In the data rows, 128 means zero.
Some points, each followed by its number:
[ 94   0 185  85  88 122   0  72 121 116 108 178 142 160 115  98 138 103 143 160  96 107 144  95 143   0 209  82 107 119 145 110] 0
[147  90  89  73  62 255 114  98 120 204 127  53 161 163 132 121  80 142 156 129  95 118 163  95 125 102 144 204 189 134  93 140] 1
[222 161  98 113 145  47 148 163 126 147 152 170  74 120 125 157 156 211 166 121 107  88 178 163 119 185 208 255 143 142 138  89] 2
[ 26 178 121 129  97 164 157 139 105 135  82 124 131 150 137 156  91 111 209 112   8 110  80 125  94 255 104  95 149 123 105 147] 3
[183  74  10 146  79 124 128 123 137 110 158  91 134  78 197 113 137 113 175 226 106 174  88 153 104 172 201  84  63 146 124 129] 4
[ 64  99 132  59  92  30  65  81 124 177 109  85 218 199 110  40  88  70  71  86   0 126 117  66 122 134   2 159 175  55  93 187] 5
[116 124 131 137  67 164 138 119 171  88 148 146 115  65 156 179 136 133  56 255  69 234 140 137  75 113 140 101  90 167 175  74] 6
[219 200 103 155  88 231 119 133 134 162 157  97 136 156 110 249 166 145  72 114   2  89 156 124 134 211 133 201  99 121  85 145] 7
[255 106 206 129 112  66  62 169 175 158 155 112 118 136 213 149  86  58  91 176  19 102 155 168 160 254 223 140  90 128 112 141] 8
[212  81 202 106 140 239  13 169 100  66 127 101  89 100 117  62 125 159 120 129 131 137  80 131  71 124  32 161  67 171  93 130] 9
[255 128 147  75  68 165 172 114  89 131 118 106  60  74 137  90 141 113 118 210 124 177   6 146  67 255 127 172 128 183 170 133] 10
[150 138  50 181 158 255 134  45 129  84 147 139 132  81 187 100  66  61  68 149  85 126 213 166 159  96 158  64 183 135 132 136] 11
[ 64  85 143 145 209  37 102 201 158 127 125 188 126 170 123 157 110 162 155  47  72 157 190 130 159   0  73 145 138  55 181  93] 12
[125 146  32  90 148 145   0 194 149 131 178 140  98 124 133  63  55  97 100 147   0 188 231 160 133 123  65 131 149 143 146 121] 13
[194 116 164  83  75   0  10 178 106 176 142 102 111 140 138 138 168 135 235 153 129 117 104  96  88 255 104 106 193 120 111 160] 14
[ 59 155 198  85 155 105 144 215 117 150 103  88  70 139 154 130  92  74  11  84  77 106 142 177 171 143 155 255 122 142 130 162] 15
[ 83  44  18 213 211 218 157  92 163 129 136 102 180 100 171 129 137  46  24  89   1 143 122 142 222 203 111  35  49  80 122 135] 16
[ 13  91  91 107 214 225   0  86 112 123  96 167  64 110 139 146 130 179 170  91 194  76 184 189 165  95  87  32 178 191 109 161] 17
[232  91 233 130  88  69  93 172 129 130 155 107 112 124  63 132 127 167 157 179 111 145  83 143 131  41 176 113  84 112 117  85] 18
[102  58 215 155  90 108 251 139 109 115 128  87 129 100  88 170 102  94 120 165  95 152  77 124 149 208  99  80 123 176 146 146] 19
[110 206 109  96  85  92  23  85  75 125 106 204  86 177 186 109 139  81  76 124   0  94 229 141  92 133 169  55 230 155 137  93] 20
[161 183 209 136 102  64 157 213 114 131 102  80 158 154  58 204 159 175 135 113 163 106 127  91 134  96  90  71  93  41 127  87] 21
[ 65  85 235 129 112 123  91  87 175 185 145  61 149 115 176 142  23  86 158 151 148 112  34 128 153  63 119 207 154 122  86 166] 22
[154 133 107 147 123   9   0 156 111 132 147 147 123 157 135 145 135  87 180 105 189 111 122 151 156 171  77 140 186 107 131  90] 23
[112 255  19  78  80 118   0 177 131 197 133  59 138 160 138 127  78 148 137 138   0 127 148 100 163 151 111 198 141 103  61 156] 24
[255 101  88 123 193 110  74 176  82 115 134 145  39 130 125  76 155 173 185 134 200  79 199 129 117 107 208 105  97 153 172 114] 25
[  0 165  14 104 137 103   0 195 162 160  93 122 154 185  87 169 159  82 191  89   0  46  53 119 148 145 190 228  91  96 118 183] 26
[  0 192 235 129 164 220 176 137  81  94  78 118 135  92 139  51  55  13  16 108  63 152  85 127 163 255 134 110 153 138 134 183] 27
[ 54 255  58 129 180 191 129 122  79  95  68 195  67 148 183 167 236  87  39  65 194  96 255 133 105 237 187 137 168 143 149 139] 28
[ 98  82 151 141 105 165 176 130 104 159 129  95 116 155  88 151  93 207 141 108 213  96 174 117 128 168  33  96 134 117  92 157] 29
[161 115 120 126 150 181 163  89 102 119 125 152 137 128 113 152 142 167 200  93 218  85 191 135 134  90  90 105 106 130 157 157] 30
[119 117  70 109 104 147 231 144 107 125  91 116 112 130  71 122  73 168 190 120 187 142   0 124  67  26  27 161 134 151  96 111] 31
[  0  13  92 200  93 193   3  38  60 147 134 163 122 146  96 252  17 130 204  60 175  16 235 116 202 232 255 140 151 157 122 105] 32
[219   0  94 126 104 194 255  61 132 143 131 110 170 134 120 109  70  82  75 153  55 152  77  83  95 205 216  54  85 134 136 142] 33
[ 91 120 172  90  76  37 175 162 171 130 126  86 211 144 109  63 112  86 212 162 100 120 142  95 114  61 196 145 156  80 109 170] 34
[222 145 224 106 112  66  44 111 175 155 123 153 150 143 121 120 137 139  92 133 137 131 178  90 117 192  85 158  92  80 156  89] 35
[213 118 124  80 115 137  99 206 104 126 117 160  52 136 190 140 148 179 119 149 225 167 120 145  65   0 121 164 145 165 138  72] 36
[168 175 223 107 137  74 143 106  94 160 110 132  83  90 170 102 118  96 110 119 243 142  87 162 115  43 113 127 181 130 141 144] 37
[ 84 153 209  97  88 165 145  91 140 123 127  80 140 123 121 130 122 140 158 141 116 101   0 112  82 205 179 132 187 159  46 122] 38
[219   0  43 118 225  40  25 177 139 112 147 123  79 125 168  86 152 174 231 137  32 105 221 206 144  96 254 253 120 126 116 152] 39
[238 235 120  99  86 150  53 102 101 110 113 127 107 122 116 125 140 112 173 131 220 128 101 125  74 145 131 253 152 156 115 120] 40
[178   0  30 127 117   0 210 105 134 132 141  86 151 124  95 103  82 166 212 147 150 164 184 117 116 255 206 177 139 125  80 124] 41
[101  99 148 115 159 200 191  79 117  83  99 151 110  92 124  85 139 129 107  96 103 148  62 123 155 102  84 134  84 167 149 115] 42
[ 87 255  26  51 195   0  75 215 137 129 129 196  50 157 118  78 187 177 156  89 168 150 132 171  82  68 167  81 153 103 181 117] 43
[181 111 148  97 112  18   0 144 106 132 125 133  85 119 160  96 107 151 135 174 171 146 105 132  55  80 212 133 123 167 151 117] 44
[  0 254 126 194 184 128  78  96 158 140 122 101 185  96 116 122  93  95  84  61 146 138 110 156 207  52 119 217 150 121  67 171] 45
[118  93 217 185 131 255 229  86 161 147 144  93 208 129  29  89 136 167 131  99  94 133 125  99 191 189  10 171 100 146 114 141] 46
[  0 250 148  97 161 134 140 196 127 151 122 164 103 115 108  80 149 170 118  96 163 154  19 153  96   6  38 141 159 136 110 143] 47
[ 19  13 107 131 171 194 158  73 143  91 115 200 171 105 160 109 140  91   7  69 210 148 126 129 163  57  61   0 113  89 118 134] 48
[ 84 145 161 127 123 151 255  70 122 137 120 128 107 105 151 147 168 156 137 132 203 107 160 142 149  66 212   0 153 150 134 183] 49
[141  27 108 166  62 103 255  91 152 104 156 141 165  56 124  99 145 116  23 219   0 218  99 118 116 160  69  76 128 155  96 153] 50
[134  91 145 255 139  46 255  30 165  85 175 132 176  16 144 180  72  93 111 139  25 214 159 164 168 209   8  60 107 100  82 124] 51
[222 237   0 168 161  70   9 100 114  84  95 191 102 157 197 136 128  48  92 120  74  91 255 127 172  66 213   0 128 104 200  53] 52
[190 255   5 135  25 251 223 142  83 105  69 140  90 106 144 171  82  44 241 236  18 178 130 137  57 255 243 162 138 156 167 125] 53
[ 73  38 167 159  71  32  12 212 171 156 169 110 139 139   5 152 188 167 180 129 123 152 126 101 138 222   0 124 182  77 124 118] 54
[210  86  59  91 105  94 247 146 137  81 133 170 169 153 176  93 141 219  72 167 127 149 168 117 133 112  63 112  56 114 158 102] 55
[244 159  18 104 117  56  51 152  82 123  98  97 139 148 122  93 151 129 178 139 255 110 101 128  72 143  60 164 122  97  91 146] 56
[194 145 141 197 134  71   0 225 104 141 162 132  49 181  91 235 226 217 229 100 248  63 203 151 189 244 251 132 127 119 143  75] 57
[150 199 147  76 156 154 216  87  86 114  92 188  89 110 136 104 119 103 114 103 211 111  50 112 106 104 193  73 141 182 177 120] 58
[ 28 186 126  57 164 164 137 207 170 122 120 130 144 143 127 138 130 141 118  91  52 125 108 149 142  90  10 190 128 115  90 173] 59
[ 81 152   6 163 104 137  79 108 125 146 125 147  94  95 157 111  91  50  53 155 117 138  45 147  80 147  92  69 159 171 173 144] 60
[148 246 136  80  99 156  85  97 112 158 100 109 138 147  63  88 127 122 255 110 113 120  13  75 130 106 136 156 240 127  66 190] 61
[ 37 150 147 147 140 255 255 138 112 110  83 162 142 149  65 154 154 104 147  60 255 109  37 127  88 135  77  43 147 125 112 152] 62
[230   0 101 116 123 220 135 145 166 126 122 150 197 170  52 155 129 122 151 131  35 107 140  76 145  52  95 117  90  55 135 133] 63
[ 68  64  22 144 105 179  82 120 146 158 146  99 176 105 139 135  53  89 141 133 187 142 118  90 118 171 142 112 143 121  66  92] 64
[ 43  66 206 110 205  85 255 188 130 161  82 174 105 135 147 197 140 131 105  40 118 136  77 148 180  72 161 160  95 105 174 134] 65
[ 62 178 222 170 141 127 189 124 134 107 129 120 118 112 132 125 120 165 169 119 118 126 135 125 128 208   0  35  98 133 129 138] 66
[158 127 187 158 140 182 145 105 162 115 106 128 196 154 152 107 137 147 108 144 255  67  44  97 152 150 216 166 120  94 182 169] 67
[ 69 115 147  92 112 158 167  83 113 144 121 174 137 160 160 143 131  87  25 112 113  90  60 103 102  41 113 200 190 130 198 133] 68
[189  60 108 128 234  32 173 139 111  94 139 160  56 120 165 159 157 219 192  83 129  96  55 198 140 125 148 255 154 121 150 115] 69
New points follow, each followed by the numbers of its three nearest points above by angle, seen from the average point of the numbered points, nearest first.
[ 80 181 143 169 163 255  90 163 149 136 157 141 168 133  66 141 102 145 157  89  91 114 165 141 198   0 213 251 198  49 109 114] 45 1 12
[213  31  64 155 111  45 155 112 123 103 126  61 114  90 102 107 104 162  95 156 146 132  94 129  74 180 126 175 126 136  88  99] 41 4 56
[232  18 200 121 110 226  94 100 137 123 125 104 204 127 126 109 144  42  64 133 233 108  87 102 144 124 207 214  74 133  99 130] 67 9 33
[ 99 247  67 166 119   7 211  78 130 149 163 123 150 135 112 147  86 102  47  74   0 119 143 132 183   0  39 241 178 127  78 169] 45 59 5
[255  84 255 121 126 148 255  93 144 139 166 132 152 137 137 130 162 155  61 106 158 108 185 128 144 100  62 176 127 141  96 153] 46 55 30
[ 29 194 240 169 155 102 147 112 120 134 104 130  90  99 140 104 120 109 166 113  50 155 124 161 115 112 236 112 111 135 113 121] 27 65 49
[144 161   0 174  50 237  71  28  87 147 125 139 162 117  57 212  66 150 168 107  15  51 133 120 154 255 221 125 213 153 113 126] 32 7 53
[ 71   5 162 119 168 212  80 171 129 125 126  87  95 129 116  79 110 199 136 132 245 152 127 132  74  80 169  50 131 146 133 112] 17 48 36
[166 171  79  84 161 127 114 129 143  93 152 155 109 129 130 122 152 186 171 121 217 151 194 101 121  30 142 121 160 112 115 124] 36 30 43
[ 12 227  72 146  87  99  29 112 101 142 131  93 110 107  67 160  89  64 193 142 138 142  33 128 117 209 135 255  74 113 126 141] 26 24 45
[  0 255  80 156  24  80 143 109 114 166 148 126 145 185 143 212 109 169 202 124  58  67 173 112 156  98 109 139 162 117 107 152] 24 3 26
[146   0 128 198 126 164 255 114 141  75 129 157 133 105 127 187 133 166  84 152 202 160 158 116 113 131 108   0 167 106 141  54] 48 49 55
[187 255 119 125  90  11 200 106 120 129 153 132 133 122 155 179 199  88  92 168 166 156  84 110 120 145  71 100 108  93 139  64] 21 37 55
[193  98  71  84 157 194 195 127 112 113 110 169  87 117 147  92 104 151  82 114 255 131  45 155  74 109 161  34 178 225 165 109] 58 36 62
[139 228 159 131  75 113  88  82 134 124 114 109 189 160 106 156  74  84  71 132 176 127 139 120 149 171 163 191 125 113 119 101] 40 35 45
[226 157  93 114 114  64  81 137 121 131 156 101 125 119 120 170 169 212 196 151  27 124  28  99  86  89  44 203 130 158 132 101] 69 18 14
[  0 255 188 100 136  20 252  84  97 147  88 167 122 177  76 175 119 111  74  70 234  58 161 108 169  79 182 187 146 146 162 142] 65 58 49
[223 108 253 210 172  14 242 142 140 119 129 129 136 112  78 128 112 124 197  97 126 148 235 119 162  39 147  86  79 151 163 104] 18 21 12
[255  57 187 147 193  11 254 165 166  93 134 156 115 110 177  53  52 124 130 131 175 166  64 144 119 110 183 139 130 118 144 108] 69 37 18
[160   0  50 135  96 132   0 142 117 163 120  82 102 117 168 109 105 120 151 167  26 128 109 160 110 170 164 222 132 156 125 180] 39 4 8
[ 23 174  32 122  69 141 123  98 154 137 141 149 195 175  98 180 140 117 161 137  66  96  54  52 128 243 131  24 165  59  81 117] 3 64 26
[183 129 232  79 125 125 190  86 113 135 101 106 108  90 106  79  96 117 128 151 187 129 101 119  99  14 154 211 148 178 154 162] 37 58 22
[110  81 223  76 137   0 116 146 145 116 127 127 147 151 117 134 161 156 211 124 198 104 102  83 105 119  44 154  91 149 176 116] 54 21 14
[ 11 104  28 178  46 173 255 122 103 112 133  81  98 117 158 209 147 133 102 206  17 135 144 126  98 201 191 120 148 160 109 116] 53 50 3
[107  31 217  75 187  73 119 119 109 135 120 203  61 141 140  69 155 151 115  79 132  93 115 166 165  25  64 228 173 197 143 162] 69 65 68
[106 137 156 157 133 240 136 111 146 117 149 117 173 126 122  62 140  79 124 102  74 159 151  90 143  62  25 152  81  70 114 149] 46 42 59
[229   0 198 148  72 184 138 128 139 160 141 112 156 152  38 119 112 114 142 140 110 154 148 100 103   6  48   8 118  84 137 119] 63 18 0
[  0 166 127 116 155 214  83  94 101 106 107 160 116  92  95  60 219 118  97 104 163 103 173 128 101 110  74 148 122 175 103 124] 17 28 47
[ 94  55 181 117 147 151 179 144  89 112  82 123 110 102 160 115 139 122  69 170 129 109 126 174  87 134 255 142 141 203 111 107] 49 15 58
